The same turns and mirrors carry the whole set onto itself, and each row onto the other rows of its family. Which rows share a family with each named row? Give them in list order.
These 33 rows form 11 families of 3 rows each.
nemi: [ 13 -17  44  -5  27  13  15 -14  18   8]
Noral: [ 24 -37   2  29  -2  43 -40   6   5  33]
falo: [ 38 -25  34 -24 -12  51  -8 -18 -19   2]
das: [  9 -22 -17  27  -2  42 -23   9   3  37]
Seboz: [  9 -19  25  -9  17  11  22 -14  32  16]
dur: [ 32 -20  29 -34 -10  31 -10 -11 -31  17]
fugo: [21 -6 25  1 30 16 17 -9 30  5]
ropa: [ 16 -15  -3  31  -1  50 -31  12   1  37]
pasi: [ -8 -26  27  -2   1  15   7 -10  31   0]
mezav: [ 53 -18  23 -26   0  46  -8 -13 -22   6]
mak: [ 33 -28  -9  30  14  39 -34   3   6  34]
loguf: [ 13 -19  -1  36  20  36 -29  -4   2  42]
sebet: [ 48 -12  26 -29 -11  53   7  -2 -15  20]
bulod: [ 48 -20  22 -34 -13  36  -4   5 -22  28]
doko: [ 38 -13  35 -28 -12  54  -2   4 -18   8]
bot: [ 46 -23  28 -23   1  50 -16   1 -31  24]
vovom: [ 30 -26  29 -29 -27  34 -13   9 -19  10]
Rit: [ 59 -10  23 -27   3  44  -5   7 -18  15]
ralak: [ 27 -16 -10  30   2  47 -20   9   7  47]
vuko: [ 36 -16  19 -31 -17  46   0   3 -27  12]
kalit: [ 21 -11  32  11  24  -1  10 -13  21   5]
bup: [ 16 -14 -17  27   2  34 -21  -7   0  48]
sibuv: [ 41 -10  22 -33 -17  47 -17 -14 -20  14]
piguk: [  3 -18  -9  26 -16  36 -32  -4  -4  29]
povov: [  1 -14  27   1   9   6  21  -1  24   6]
zab: [ 17 -23 -10  22   2  40 -39   1  18  38]
sasat: [11 -7 37 -3  8 -3  5 -8 28 10]
salo: [ 32  -5 -13  31  15  40 -24   1   2  36]
niza: [  9 -32 -12  17   5  42 -37  -9  -3  40]
Rov: [13 -5 31 10 14 11 25 -7 29 17]
vunu: [ 1 -6 36 12 14 15 14 -4 28  7]
rati: [ -1 -27  31  -1  18  -2   3  -7  24  16]
muvir: [  8 -15  41  19   8  -1   3 -13  18   7]

Same family as zab: sibuv, sasat
Same family as muvir: Noral, falo
Same family as vovom: pasi, piguk
Same family as rati: dur, niza
Same family as povov: das, vuko
Same family as bup: Seboz, bulod
Same family as doko: ropa, vunu
Same family as Rov: sebet, ralak

The same turns and mirrors carry the whole set onto itself, and each row onto the other rows of its family. Which rows share a family with each named row? Give them in list order.
These 40 rows form 5 families of 8 rows each.
Sir: [-16 -12  20  18 -22  -5 -28  26 -13 -20  26  -4]
Sisam: [-30   6  -3  -9  -3 -18  32  19 -21  11  13 -26]
poguv: [ -6  16 -27 -26 -15   5   8 -30 -25  34   6   5]
Puren: [-10  -7  16  20  -3 -10 -21  29  -9 -15  36  -6]
Tavag: [ -4   5   2  -1 -36  21 -36 -25 -11   4  -4  17]
zed: [-35 -12  11  30 -10 -16   2   1  -2  37  -3   1]
dof: [-14 -14  26  34  -5  -9 -28  12 -24 -11  23  -1]
sezum: [  3  -1 -27 -23 -26  -5   0   4 -41 -18  37   4]
keza: [-24  14   1 -16 -25   6 -36   2 -18  37  25 -26]
dem: [  1  -7 -17 -12 -23   9  -5  -2 -39 -19  52   5]
lizav: [-14 -10  22  22  -3 -10 -22  11 -23 -28  22   6]
tak: [ -7   6 -28 -15  -6   7  20 -26 -24  40   1   0]
darer: [-12  16  11 -22 -28  -1 -30  -8 -15  24  29 -32]
gadib: [-21  19   7 -21 -20   4 -30  16 -16  26  33 -30]
disos: [  0 -19 -11   3   2   0  31  -2 -26   4  10  35]
dovik: [-10   6 -29 -18 -25  12  14  -9 -14  48   4 -10]
bove: [-13   2 -24 -18 -24  14  12 -29 -29  34  -9   2]
Raka: [ 13   3  -5 -23 -15   5  -8  -1 -34 -22  41  -7]
mor: [-37  -9  -2  27 -12  -2  -2   2  -4  42 -16   4]
Mes: [  1 -20  -9  18  -3  -4  27  -2 -21 -19   2  22]
Kaduf: [-10 -22 -18  25   0   4  20   8 -23  -6  -3  28]
vimo: [-26  -4  20  26  -1   8  -9  -3   3  37 -10  -8]
gana: [-17  -9  14  22  -4  -7 -11   4   7  35 -18   5]
ranon: [-17 -20  19  28 -12  -2 -18  31 -13 -15  19  -8]
bur: [-21   6 -11   2 -12 -23  36  24 -34  14  19 -16]
koni: [-23  14   4  -1 -30   2 -40   2 -12  15  16 -39]
sek: [-23   1  11  14  -6  -6  -4   2   2  39 -25  -9]
Bap: [  3 -22 -13   8  -9  -8  15  -2 -25  -2   5  43]
Bama: [ -3 -24 -15  23  -8  -1  20 -15 -22  -7  -6  26]
sebup: [ -7   4 -22 -19 -24  11   2  -4 -45 -17  44  -9]
vad: [-20 -10 -10   4   8 -19  28  25 -27  14  29 -21]
gen: [ -9   9 -32 -32 -22  11  19 -11 -13  29   3  -3]
puvu: [-26  17   6  -5 -19  10 -24   3 -12  21  21 -46]
Fiva: [-23 -12  -4  -4   1 -15  21  19 -38   9  30 -35]
Gisol: [  0   7  -4   7 -27  18 -31 -19   0   9  -3  31]
mivek: [ -2 -10   3   0 -14  26 -46 -23  -5   5   8  12]
vaba: [ 11   7 -18 -28 -18  20 -10   0 -35 -17  30  -5]
Samod: [  1 -11 -14  -2 -20  29 -35 -22  -5   0   8  21]
duvol: [  8 -11  -4  13 -26  22 -42 -19 -17   7  13  22]
Dasam: [-25   6   7   4  -7 -26  27  21 -33  19  20 -26]

Same family as Fiva: zed, lizav, disos, dovik, koni, Gisol, vaba
Same family as bove: Sisam, Puren, sezum, darer, Kaduf, vimo, duvol
Same family as sebup: Sir, keza, tak, Mes, gana, Samod, Dasam

